Each row is where one point has got to under a steady rotation. How many ticks took it there?
The counts run from 0 to 464.
[ 1.54 -0.56 -3.78  1.95 -3.01 -1.73 -1.70  1.59 -2.25 -3.62  2.09  0.81
 -1.18 -0.63 -1.17  0.33  1.43 -0.72 -2.19  1.26 -4.17  0.03  1.52 -3.31
  0.20 -0.18 -0.99 -1.98 -4.73 -2.06  0.73 -2.36  0.30 -1.87  1.85 -0.36
  0.62] | 317
[ 1.18  2.14  1.76  2.61  0.13  1.59  0.43  1.29 -3.13  2.72 -3.35 -2.34
  0.73 -1.34  0.70  0.16  0.07 -1.86 -2.38  2.51  1.78  0.43  0.73  3.49
  0.57 -1.13  1.80  3.40  2.43 -4.50 -0.56  3.42  0.18  1.02  1.77 -2.04
 -1.19] | 210
[ 0.68  0.32 -2.68  0.47 -3.10 -0.53 -1.04 -3.38 -2.09 -0.71  0.57 -1.59
 -0.88 -0.55  2.94 -1.31 -1.96  1.14  1.41  3.85  1.31  0.34 -5.71  0.82
  1.76 -3.37 -1.79  0.42 -1.07 -1.82  3.23 -1.18 -1.59 -1.49  0.46 -0.73
  2.65] | 161
[ 1.13  0.81 -1.56  0.54 -2.36 -1.87  1.01  3.54  3.35 -1.61  1.11  0.12
  1.53  0.54  1.54  2.39  1.81 -1.17 -1.21 -0.27 -3.06 -0.06  2.54 -5.52
  1.57 -1.19  3.48 -1.63 -0.10  1.26 -0.23 -0.98  1.32 -1.20  0.11  2.68
 -3.35] | 91
[-1.43  3.54 -0.16 -2.07  0.47  1.54 -3.23  1.32 -1.92 -1.03  0.69  3.39
  1.66  0.76 -3.85 -0.77  0.79  1.01  0.73 -1.32 -3.42  1.73  1.58  1.00
  0.59  5.75 -0.22 -0.99 -1.42 -2.62 -0.87  0.98 -0.69 -0.47 -0.10 -2.43
 -2.13] | 287
[ 2.40  1.80 -0.01  5.84  1.12 -3.52  1.30  0.62 -0.64 -2.29  1.14 -2.46
  3.71 -0.40 -0.69  0.74 -2.61 -1.25 -2.55 -1.80  0.39 -1.90 -0.84  1.83
  0.72  1.68  0.69 -0.92 -2.61  1.74 -1.19 -0.05  3.25  1.05  3.90  1.42
 -1.09] | 234
[-0.38  0.55 -2.95 -0.22 -1.33 -4.03  2.55  0.78  0.64 -1.15  1.80 -1.00
  0.08  1.56  1.19 -0.01  0.19  1.60  1.19 -1.43 -0.86 -0.46  0.36 -6.97
  3.66 -0.86  1.03  2.75  1.27 -3.53 -0.63  0.19  1.10 -3.93 -0.55  0.56
 -1.18] | 82
[ 0.82  0.20  0.07 -2.65  1.84  1.49 -2.92  0.83 -0.42  3.99 -1.19  0.41
 -5.31  3.13 -2.80  1.39  2.11 -3.14 -0.19  1.47 -1.07  0.98  0.48  0.79
  2.29  0.27  0.57  0.90  0.43 -0.70  5.06 -0.56 -0.12  1.44  2.59  1.96
  1.92] | 366
[-1.57  3.83  0.61  0.36  1.26  1.91  1.29  1.26 -0.17 -0.82 -1.77  1.30
  3.07 -0.77 -3.17  1.40  3.25 -1.42  2.07 -1.59  2.10 -0.42  1.36  0.31
  0.63  3.30  0.10 -0.93 -0.12 -2.90 -2.41  2.44 -0.63 -0.36 -0.80 -5.48
  0.29] | 38
[ 0.95 -0.80  1.69  0.16  0.16 -1.05 -3.25 -0.61 -3.82  0.07 -2.03 -1.25
 -0.20 -0.28  1.11 -0.28 -3.95 -1.22  1.74  4.89  0.56  1.75 -1.11  3.59
  2.69  0.45 -2.00  1.63  3.37 -2.67  3.98  1.34  0.01  1.77  1.50  0.25
  0.53] | 380
[-0.14  3.23  0.00  4.07  0.33 -0.67  1.56 -0.45 -0.34  1.74  3.53  0.25
  4.16  0.99  1.19 -2.55  1.50  3.19  2.55 -2.12  1.66 -2.85 -1.40 -1.73
  2.36  1.22  1.83  0.73 -3.51 -0.44 -1.31  1.39  0.46 -2.23 -0.44 -0.59
  1.47] | 253
[-0.59 -0.07  0.30 -0.52 -1.06  0.63 -1.84  0.61  5.01 -3.37  0.39  1.96
  1.19 -1.70 -1.11 -0.64  0.48  1.28 -1.87  2.02 -4.84  1.62  2.37 -0.69
  3.75 -2.93  1.61  0.26 -2.35 -2.43 -0.53 -1.64 -1.24 -3.92  0.51  2.13
  0.61] | 101
[ 2.24  0.48  1.08  3.12  3.52 -1.77  2.87  1.49  0.17  2.75 -1.22 -2.28
 -0.45  2.65 -1.44  1.73  1.39 -3.97 -4.41 -2.14 -0.32 -0.16 -2.36  0.23
  1.49  3.35  1.52 -0.41  1.51  1.07 -0.61  0.55  3.85  1.25  1.36 -1.30
 -0.89] | 228
[ 0.80 -1.92 -0.98  3.08 -2.42 -2.44 -2.63  3.26  1.90 -3.72  2.08  0.80
  2.14 -0.79 -0.03 -0.06  0.65  0.21 -0.28  1.39 -3.76 -1.26  2.54 -2.94
  1.74 -1.36  0.65 -0.76 -3.62 -0.28 -0.91 -0.05 -0.75 -1.77  2.33  2.80
 -0.74] | 96
[ 1.42 -0.91  0.23 -1.99 -0.17 -4.65 -1.24  3.22  1.12 -0.55  0.30  0.02
 -0.58  3.19  0.82  0.49  1.48  0.43  1.08 -0.64 -1.62 -0.21 -0.54 -5.78
  2.74  2.94  1.25 -1.72  2.10 -1.54 -0.44  1.52 -0.44 -3.57 -2.21 -2.96
 -1.29] | 85
[-0.56  4.77 -2.37  2.53 -0.95 -3.14  0.16 -0.64 -2.43 -1.74  1.01  0.47
  1.70 -0.79 -0.09 -2.08 -0.62  1.38 -1.88 -0.97 -3.82  1.89  1.06 -0.26
  0.22 -0.50  0.68 -1.55 -2.92 -4.65 -1.62 -1.14 -1.59 -2.62  1.49 -3.81
 -0.95] | 69
[ 1.38  0.41  1.35  1.56  0.88 -2.12 -1.57  1.14 -1.78  3.88  1.83 -0.21
  4.88  2.56  1.14 -0.70 -0.91  2.81  2.42 -3.03  2.18 -2.53 -0.71 -0.43
  1.74  3.84  2.81  2.33  0.13 -0.58 -2.46  1.25  0.36 -1.99 -2.39  1.11
 -0.94] | 251
[ 4.27 -1.35 -1.89 -0.80 -3.26  0.52 -1.22  0.14 -2.19  1.73 -0.45 -0.85
  0.82  1.09  3.76  1.25 -0.24 -0.04  1.01  1.83  3.88 -2.46 -3.35 -1.61
 -1.33 -2.01  3.24 -1.49  1.84  1.14  3.20 -2.16 -0.54  0.99 -1.28  1.07
  1.01] | 169
[ 2.24 -0.37 -0.36  5.07  3.74 -2.03  4.19  0.80 -0.59  0.97  0.78 -0.69
  0.25  1.24 -1.48 -2.05  1.79 -1.16 -2.52 -0.69  2.27 -2.23 -1.94 -1.04
  2.18  0.54  1.16 -0.71 -0.15 -1.35  1.32  0.46  3.58  0.39  3.34 -2.68
  2.03] | 225
[-0.64  0.89 -0.28  0.85  2.53  1.53  4.04  0.05  2.19  0.49  0.55  0.86
  0.53  1.42 -2.70 -2.03  3.07 -0.75 -2.36 -3.34  0.74 -0.94 -3.91  1.89
 -1.49  0.08  1.83  0.67  1.01  2.64 -0.41  0.47  1.37 -0.44  3.39 -5.02
  1.12] | 447
[ 1.97 -0.54 -0.17  5.29  0.96 -0.06  1.56 -1.81 -1.05  1.63 -2.08 -0.04
  1.89 -1.52  0.27  1.59  1.61 -2.98 -1.59  2.93  0.43 -0.45 -3.82  0.84
  0.07 -1.78  2.48 -3.94 -2.93  0.69  1.97 -2.47  1.17  1.95  0.35 -0.38
  3.02] | 400
[-0.43  0.30 -2.29  0.01 -1.78 -0.03  0.68 -4.01 -2.76 -1.59 -1.68 -2.04
  0.67 -0.82  1.57  3.17 -4.45  0.31  1.22  2.50 -0.08  2.26 -2.93  1.74
  0.62 -2.14 -1.22  0.57 -1.82 -0.42  3.10 -4.09 -0.90 -0.49  0.90  4.11
 -0.31] | 156
[-0.62 -1.24  0.75  2.91  1.46  2.10 -1.33  3.31  0.04  0.73 -4.45 -0.50
  5.83 -0.60 -0.13  1.60  1.00  1.14  1.00  0.64  3.28 -0.96 -1.41  3.07
 -1.94 -0.08  1.76  2.05  3.76  0.37 -2.90  0.94 -1.24  1.36 -0.60 -1.07
 -0.74] | 435
[-0.04 -1.97  1.42  0.06  1.86  2.99  0.80  0.09  3.23 -2.03 -4.54 -1.16
  1.41  0.17 -1.42  4.35  1.14 -0.29  0.18  1.52  2.88 -1.36 -2.12  3.42
 -1.62 -1.80 -2.35 -1.02  0.38  1.04 -0.32 -3.25 -1.27 -0.80  1.36  1.01
  2.84] | 185
[-1.67  0.00 -0.23  1.10 -3.45 -1.12 -3.56  1.03 -2.31 -1.59 -1.05  1.12
  1.32 -0.26  1.08  1.44 -2.06 -0.65  3.11  1.71 -1.03  2.12  3.26 -2.69
 -0.64 -1.51  3.92 -0.65  1.27  0.81  5.96 -0.33 -0.39  1.50  1.60 -0.23
 -2.44] | 123
[-1.30 -1.58  1.80 -0.79 -4.16  1.29  0.32 -1.29 -0.50 -3.42 -0.29  1.28
 -0.58 -2.48 -0.21  1.06 -0.26 -0.98  3.86  4.29 -1.80  2.29  2.42 -2.01
  0.86 -2.15 -1.65  1.67  0.77 -3.00  3.23 -1.21  1.76 -1.87  1.82 -1.12
  1.71] | 129
[ 2.47 -3.70 -0.88 -0.97 -2.50 -1.48 -2.10  2.91 -3.75 -1.85  1.01  0.55
 -1.57  1.62 -1.61  2.19  1.30 -1.90  0.25 -0.03 -4.19  0.48  1.80 -3.06
 -1.62  3.94 -1.62 -1.97 -2.88 -1.12 -1.03 -2.19 -0.23 -2.23  1.48 -1.02
 -1.76] | 315
[ 0.96 -0.28  0.79  0.30  1.20 -0.35 -0.34  2.11 -2.26 -0.18 -0.17 -0.73
  1.52  2.28 -4.25  0.33 -0.38 -1.36 -0.85 -4.22  0.33 -2.11 -0.25  2.17
 -3.44  4.46  1.99  0.15  0.52  2.52 -1.75  1.29  0.66 -0.09  4.46 -1.85
 -2.17] | 453
[-1.98  2.67 -1.11 -2.39 -2.09  0.68 -2.98  0.40 -0.19  1.62 -1.19  1.16
 -2.00  2.16 -0.51  1.03  0.60 -1.30  1.30  0.83 -2.84  3.09  1.62 -3.15
  3.10 -0.50  4.99  0.59  0.37 -0.36  5.65  1.27 -1.39  0.46 -0.01  0.05
 -2.62] | 118
[ 2.52  0.19  2.63  2.28  3.09 -2.48  1.38  1.03 -0.22  0.14 -1.31 -1.89
  2.48  1.40 -0.68  2.70 -1.91 -2.73 -1.19 -2.56 -0.22 -0.53 -0.79  2.42
 -0.77  4.82 -0.29 -3.06 -0.06  2.92 -1.66 -0.51  2.85  0.03  1.88 -0.60
 -1.91] | 232
[-3.61 -0.74  0.70  3.92 -1.92 -1.50 -1.15  2.57  1.81 -1.23 -1.55 -1.73
  3.73 -0.29 -1.36  3.53  1.79 -1.85  0.39 -2.11 -0.62 -0.36  0.78 -1.62
  1.13  1.07  3.06  3.68 -0.35  1.70 -3.38  1.56  0.96 -0.42 -1.27 -0.28
 -2.73] | 265
[-0.35  1.12 -1.59 -2.19 -1.04  0.56  0.74  0.11  4.86 -3.12  2.37  2.42
  3.09 -1.29 -4.57 -1.17  0.15  0.09 -2.25 -3.46 -1.33 -1.20  0.95 -0.11
  1.53 -0.68  3.22  2.20  1.07  0.29 -0.69 -1.94  3.13 -1.73 -0.11 -1.06
  1.29] | 276
[ 0.66  0.56 -1.56  0.76 -0.52 -1.13 -2.67 -0.96  0.46 -0.58  1.39 -1.05
  3.97 -1.12 -2.31 -2.50 -1.47 -0.44 -2.19 -1.38  2.30 -3.15 -3.15  4.36
  3.32 -0.62  2.59  3.38 -0.12 -1.43 -1.12  1.49 -0.76 -0.96 -0.75 -1.81
  2.28] | 22
[ 1.09 -3.31  0.03  1.64 -1.74 -2.93 -4.01  4.77  1.28 -2.61  1.16  0.31
  2.04  0.17  0.19  1.84  1.04 -0.28  0.04  1.10 -3.51 -0.96  2.90 -2.78
  1.22  0.99  0.98 -0.67 -1.76  0.57 -1.12  0.77 -0.89 -1.83  1.84  3.15
 -2.70] | 95
[-0.70  4.47 -2.54  1.48 -0.61 -3.77  1.80 -0.85 -0.45 -1.08 -0.35 -0.29
  2.16 -0.83  1.17  0.61 -2.31  1.29 -2.25 -1.35 -2.39  2.67  1.92 -0.99
  0.84 -2.10  2.28  0.40  0.30 -4.40 -1.96 -2.44 -0.64 -3.35 -1.41 -2.06
 -2.29] | 73
[-0.77 -2.46  3.76 -2.41 -2.71  1.01 -1.33  0.05 -0.57 -2.66 -0.82  1.76
 -1.47 -1.73 -0.70  0.75  0.31 -0.98  4.12  4.35 -1.68  2.79  1.78 -1.43
  0.45  0.22 -2.58  1.19  1.94 -2.17  2.19 -0.86  1.52 -2.10  0.80 -2.50
  1.97] | 130
[ 1.27  1.56 -2.09 -0.83 -1.85 -1.12 -0.88 -0.95  1.53 -3.96 -0.92  0.76
 -0.51 -1.51 -0.99  2.30 -0.66  0.40 -3.93  0.84 -4.39  2.33  1.78 -0.99
  0.53 -2.52 -0.67 -2.38 -2.22 -2.60  0.33 -5.10 -1.38 -2.90 -0.70  0.60
  0.15] | 322
[ 3.02  1.53  1.72  1.90  1.23 -3.72 -2.59  0.85  0.25  0.84 -0.31 -1.22
  3.51 -0.14  0.10 -1.54 -3.47  0.81 -3.47 -0.40 -0.42 -0.48 -1.66  3.34
  3.39  2.89  1.23  1.63  1.42 -2.00 -2.70  1.16  0.20 -1.68 -1.64 -1.30
  0.25] | 242
[-0.72  0.93 -2.46  2.37 -0.79 -6.69 -1.04  1.59 -1.24 -0.80  0.42 -1.03
  2.58  1.54  2.08  0.17 -2.38  3.70  1.02 -2.70 -0.35  0.74  1.69 -2.54
 -0.08 -1.37  1.19  1.31  2.50 -2.25 -1.47 -2.49 -0.61 -2.88 -1.14 -0.18
 -2.08] | 77
[ 0.77 -0.65  0.22  1.14  0.45  2.44 -1.81  2.16  1.99  1.21 -5.92 -2.31
 -0.43  0.77 -0.18  5.05  3.09 -2.57 -3.19  2.99  1.80 -0.54 -2.20  1.84
  0.38 -2.37 -0.65  0.11  1.07  0.05 -0.16 -0.98 -0.83  1.92 -0.59  1.45
  1.43] | 182
[-2.12  2.57  1.45 -3.25 -1.20  1.05 -3.53  0.43 -0.08  2.45 -0.21  1.28
 -2.65  3.10 -0.44  0.06  1.97 -0.65  2.76  0.37 -3.40  3.43  1.02 -1.65
  2.27  0.78  1.87  0.08 -0.08  0.76  4.54  1.35 -1.38 -1.01  0.38 -1.87
 -1.22] | 117
[ 1.34 -0.11 -0.39  4.37  2.64  1.21  2.87 -0.68  1.29  0.65  1.26 -0.22
  2.37  0.58  0.71 -0.23  3.89 -1.60  0.53  0.66  2.58 -2.77 -4.78 -0.22
  2.64  2.37 -1.08 -1.43 -4.30  0.36  0.26  0.97  2.00  0.14  0.57 -0.83
  3.02] | 5
[-1.52  4.17 -0.79  1.03 -0.43  1.63 -0.37  2.62 -2.11  3.05  0.79  0.73
  2.25  1.91 -2.10  1.05  3.50 -1.25  3.22 -2.75  2.05 -1.78  0.04  0.76
 -0.37  3.41  0.23  2.44 -0.38 -0.39 -2.69  2.98  0.16  0.70 -0.34 -2.65
  0.13] | 34
[-0.70 -0.15  0.03 -1.41 -2.10  0.51  1.32 -4.66 -2.22 -1.82 -1.86 -1.45
  0.42 -0.33  1.28  2.41 -3.48  1.33  3.04  2.97 -0.54  1.77 -3.22  2.11
 -0.19 -0.95 -3.22 -0.30 -1.80 -0.32  2.42 -3.43 -1.11 -2.42  1.43  1.97
  0.44] | 157
